One turn sends every row of this set to another row. A few are shown first. Where does it send the rows asked after them?
pozi: [-1.80,+0.07,-0.21,+0.79,+0.98,+1.76,-3.12,-1.88,-1.20,+0.91,+0.85,-0.94,-1.27,-1.14,+1.72,-1.48,+0.60,-1.33,+0.33,+0.43,-0.98,-1.05,-1.80,+1.60,-0.28,+0.83,+0.89,-0.43,-0.29,-3.16,+0.44,+0.99,+3.31]
mifu: [+1.10,-0.87,-2.49,-1.62,+1.23,+1.67,+0.16,-1.03,+1.61,+2.79,+0.76,-2.69,+0.07,-2.90,-0.19,-0.66,+1.43,+0.07,+0.00,-1.74,-0.73,+2.15,-2.44,+0.53,+0.21,-0.17,+1.08,+0.50,-0.86,-0.36,-1.02,-1.61,+0.76]
Rida: [+0.34,+0.48,+0.56,-0.95,-0.02,+0.14,-0.41,-2.42,+0.10,+2.62,+0.26,-0.06,+1.37,-0.37,+0.26,+1.31,+0.66,+0.35,-1.86,-1.39,-0.20,+2.31,-0.08,+0.53,+1.39,+1.25,+0.50,-1.83,+0.05,-2.48,-0.56,+0.54,+1.58]
kepe: [-0.12,+1.90,-0.63,-1.22,+1.23,+1.57,-2.55,-1.40,+0.88,+0.59,+2.13,-0.49,-4.12,-1.99,+1.20,-0.24,-1.13,-0.65,-1.76,-1.32,-0.49,-0.12,-0.51,-0.67,+2.61,-1.19,-0.94,+0.90,-0.46,-1.70,+0.06,+1.34,+1.27]
supeb: [-0.39,-2.20,-2.25,-1.81,-0.28,-0.96,-1.74,-1.11,-0.32,+2.81,+1.09,-1.77,+0.09,-0.48,-1.53,-0.80,+0.05,+1.01,-1.78,-1.82,+1.05,+0.27,-1.48,-1.44,+0.00,-0.33,-0.96,-1.05,-0.52,-0.45,-1.78,+1.65,+1.81]
Leso: [-1.28,-1.60,-1.92,-1.63,-0.43,-0.46,-1.44,-0.89,-1.03,+1.87,+1.63,-1.83,+1.10,-0.07,-1.43,-1.05,+0.21,+1.01,-1.22,-1.77,+1.27,+0.45,-1.30,-1.79,-0.80,-1.02,-0.81,-0.78,-0.28,-0.14,-1.73,+1.24,+1.04]
sefi: [+1.99,-0.29,+0.69,-1.04,-0.86,+0.84,-2.25,+0.10,-0.29,+0.73,+2.81,+1.18,-2.74,-2.32,-0.33,-0.62,-0.29,+0.99,-0.10,-0.80,-1.32,+1.22,+1.35,-0.56,-1.29,-1.44,-1.62,-0.05,-1.05,+0.68,-1.11,-1.25,+1.39]
sal: [+0.54,+0.53,+0.32,-1.00,+0.59,+0.26,-0.98,-2.91,+0.33,+2.47,+1.20,-0.11,+1.50,-0.31,-1.02,+1.44,+0.12,+0.31,-1.81,-1.56,+0.44,+1.74,+0.25,+0.59,+1.82,+1.50,-1.23,-1.18,+0.09,-2.43,-0.34,+0.11,+1.26]
rar: [-1.37,-0.73,-1.70,+0.56,+0.14,+0.55,-3.37,-0.85,-0.95,+0.19,+1.75,+0.71,+1.53,-1.73,+0.72,-0.94,+0.65,-0.16,+2.24,+0.32,-1.57,+1.59,-1.00,-0.93,-0.28,+1.51,+0.95,-0.22,-0.03,+1.52,-0.35,-1.37,+1.30]
Navo: [+0.13,+0.50,-1.35,-2.88,+1.66,-0.10,-0.88,-2.28,-0.88,+1.40,+1.35,-0.51,+1.07,-2.56,-1.08,+0.98,+1.20,-0.59,-1.78,+0.23,-1.47,+0.23,-0.72,+1.82,-0.88,-1.76,+0.01,+1.17,+1.18,-1.25,-0.92,+0.25,-0.67]
mavi: [+1.84,-0.62,+0.71,-0.59,-0.24,+0.78,-2.56,-0.02,+0.96,-0.30,+2.52,+1.13,-2.34,-2.12,-0.88,+0.21,+0.11,+0.18,+0.45,-1.14,-0.98,+1.38,+1.27,+0.63,-1.00,-2.32,-0.74,-0.06,-0.22,+1.24,-1.34,-1.34,+0.94]
Sovu: [-0.42,+1.54,-0.87,-1.31,+1.62,+1.37,-2.52,-0.21,+0.46,+0.18,+2.42,-0.60,-4.96,-1.63,+0.86,-0.90,-0.44,-1.23,-1.36,-1.52,-1.26,+0.44,-0.75,+0.45,+2.20,-0.78,-1.19,+0.75,-0.12,-1.90,+0.00,+0.59,+1.11]
zesu: [-2.44,+0.13,-1.31,+0.21,+0.88,+1.67,-3.78,-1.79,-0.42,+1.29,+0.58,-1.28,-0.82,-0.69,+0.89,-1.29,+0.93,-1.40,+1.31,+0.05,-1.59,-0.85,-1.57,+1.91,+0.09,-0.05,+1.05,-0.83,-0.35,-3.10,-0.05,+0.90,+3.04]
fug: [+2.25,-0.99,-0.05,-1.24,-0.92,+0.37,-1.96,-0.31,+0.23,+0.42,+2.49,+1.14,-2.75,-2.06,+0.30,-0.66,+0.26,+0.01,+0.91,-0.99,-1.10,+1.04,+1.36,+0.37,-1.24,-1.94,-1.13,-0.14,-0.25,+1.38,-0.52,-1.51,+1.13]
sim: [-0.27,+1.67,-1.57,-1.22,+1.23,+1.81,-1.94,-0.44,+1.51,+1.03,+2.96,-0.49,-4.33,-1.49,+0.64,-0.93,-1.30,+0.05,-2.04,-1.15,-0.28,+0.12,-0.85,+0.04,+1.98,-1.36,-1.37,+0.82,-0.33,-1.42,-0.39,+0.45,+1.79]
mez: [+0.07,-0.25,+0.89,-1.56,+0.14,+0.48,-1.16,-2.84,+0.03,+2.25,+0.48,+0.28,+1.29,-1.27,-0.23,+1.91,+0.25,+0.71,-2.25,-1.44,+0.22,+2.00,+0.09,-0.16,+1.73,+0.78,-0.42,-1.42,+0.49,-2.48,-1.36,+0.42,+0.95]
kufo: [-0.95,+1.92,-0.58,-1.49,+1.22,+1.95,-2.18,-1.51,+0.71,+0.07,+3.04,-0.78,-4.43,-1.81,+1.13,-0.43,-0.38,-0.89,-1.93,-0.84,-0.41,+0.84,-0.81,+0.62,+2.33,-1.19,-0.95,+0.20,-0.48,-0.93,+0.07,+0.85,+0.99]
Nasep: [-1.50,-1.37,-1.36,+0.96,-0.02,+1.12,-3.21,-0.89,-0.66,+0.82,+1.26,+0.63,+0.76,-1.01,+0.26,-1.17,+0.95,-0.11,+2.11,+0.15,-2.18,+1.28,-0.08,-1.57,+0.08,+2.23,+0.61,+0.33,+0.46,+1.18,-0.95,-0.88,+0.80]
rem: [+2.13,-0.73,+0.60,-0.68,-0.67,+0.72,-2.49,-0.37,+0.54,+0.11,+2.86,+1.64,-2.06,-1.94,-0.91,-0.46,-0.01,+1.22,-0.36,-0.79,-0.64,+1.39,+1.02,-0.31,-1.47,-1.02,-1.23,-0.14,+0.12,+1.12,-0.62,-1.80,+1.63]
lor: [-0.93,+1.89,-1.20,-1.41,+1.37,+1.61,-2.11,-1.00,+0.80,+0.90,+2.69,-0.66,-4.51,-1.19,+1.55,-0.96,-1.01,-0.52,-1.32,-1.10,-1.19,+0.96,-1.55,+0.43,+1.96,-1.19,-1.77,+0.44,-0.62,-1.54,-0.96,+0.86,+1.95]
ralu: [+1.27,-0.83,-3.27,-1.73,+2.02,+1.28,+0.28,-1.05,+0.83,+2.47,+0.72,-2.23,-0.05,-2.04,-0.88,-1.06,+0.87,-0.29,+0.46,-1.73,-0.56,+2.23,-2.39,+0.63,+0.50,-0.37,+1.04,-0.48,-1.61,-0.11,-1.25,-0.39,+0.66]
Zab: [+0.17,+0.12,-0.69,-3.19,+2.23,+0.55,-0.40,-1.92,-0.99,+1.08,+1.21,-0.54,+1.48,-2.96,-0.78,+0.60,+0.51,-0.92,-0.71,+0.00,-1.39,+0.81,-0.75,+1.30,-0.60,-2.10,+0.90,-0.02,+1.08,-1.66,-1.03,+0.60,-0.90]
rad: [-2.09,-0.17,+0.00,+0.49,+0.45,+2.06,-3.60,-2.00,-0.22,+1.86,+1.00,-1.02,-0.89,-0.46,+0.62,-1.07,+0.33,-1.33,+0.47,+0.96,-0.93,-1.51,-1.82,+1.35,+0.11,+0.40,+1.11,-0.44,-1.13,-3.08,-0.12,+1.58,+2.70]
bul: [-1.10,-0.61,-0.92,+0.92,+0.02,+0.93,-3.67,-1.17,-1.10,-0.39,+1.11,+0.55,+0.99,-2.02,-0.05,-1.41,+1.40,+0.72,+1.63,+0.13,-1.94,+1.55,+0.78,-0.97,-0.40,+1.95,+0.97,-0.22,+0.13,+0.46,-0.62,-1.10,+0.58]
bubu: [-2.07,-0.78,-1.17,+1.47,+0.03,+1.49,-3.52,-1.32,-1.12,+0.40,+2.07,+0.86,+0.72,-1.87,-0.10,-1.24,+0.75,+0.16,+1.34,+0.41,-1.45,+1.53,+0.06,-1.10,-0.66,+1.84,+0.58,-0.10,+0.36,+0.83,-1.25,-1.60,+1.70]
Gade: [-1.06,-0.93,-1.24,+0.43,+0.34,+1.08,-3.77,-1.20,-1.22,-0.26,+1.40,+0.49,+1.58,-1.56,+0.27,-0.70,+1.61,-0.25,+1.63,+0.59,-1.70,+1.59,-0.23,-0.93,-0.76,+2.25,+0.78,+0.04,+0.95,+0.02,-0.01,-1.33,+1.16]
Riz: [-1.81,-0.19,-1.89,+0.22,+1.20,+2.04,-2.95,-1.02,+0.16,+1.34,+0.93,-1.47,-1.07,-0.73,+1.17,-0.91,+0.78,-1.86,+0.56,+0.68,-1.18,-1.01,-1.66,+1.79,+0.18,+0.40,+0.69,+0.19,-0.49,-3.78,+0.03,+1.17,+2.95]
Viro: [+1.87,-0.60,-0.24,-0.76,-0.79,+0.24,-3.14,-0.14,+0.96,+0.66,+2.66,+1.58,-2.82,-2.15,-0.55,-1.03,-0.58,+0.27,+0.76,-0.79,-0.95,+1.30,+1.19,+0.11,-1.02,-1.55,-1.27,+0.37,-0.76,+0.46,-1.44,-1.98,+1.09]
tusig: [-0.76,-2.19,-1.45,-1.77,+0.16,-0.78,-1.33,-0.57,+0.37,+2.26,+1.90,-2.76,+0.79,-0.56,-1.60,-1.73,-0.09,+0.76,-1.16,-1.70,+1.09,+0.06,-1.34,-1.42,-0.50,-0.23,-1.20,-0.65,+0.15,-0.90,-1.11,+1.27,+1.62]
zod: [+2.05,-0.91,-2.42,-1.44,+0.81,+1.99,+0.11,-1.84,+1.53,+2.32,+0.92,-2.10,-0.13,-2.29,-1.01,-0.74,+0.99,+0.29,+0.68,-1.83,-0.70,+2.36,-2.31,+0.37,+1.01,-1.04,+0.39,-0.23,-1.71,-0.64,-1.79,-0.96,+0.52]
Sor: [+0.18,+0.28,-1.35,-3.43,+1.56,-0.21,-0.73,-1.92,-0.94,+1.44,+1.62,-1.03,+0.56,-2.80,-1.16,+0.23,+0.79,-0.84,-1.38,+0.25,-2.42,+0.40,-0.99,+0.89,+0.24,-2.17,+0.59,+0.38,+1.57,-1.76,-1.04,+1.56,-0.62]
zokod: [-2.24,-0.83,-0.92,+0.86,+0.58,+1.63,-2.44,-1.39,-0.29,+1.44,+0.65,-0.94,-1.08,-0.84,+0.97,-0.86,+0.95,-1.82,+0.26,+0.56,-1.54,-1.06,-1.91,+1.05,-0.01,+0.73,+0.40,-0.53,-1.26,-2.82,+0.08,+1.96,+3.61]

Riz goes to sim
bubu goes to pozi
ralu goes to supeb
Now these:
Leso goes to Rida
lor goes to sefi
kepe goes to mavi
Navo goes to mifu
rad goes to kufo

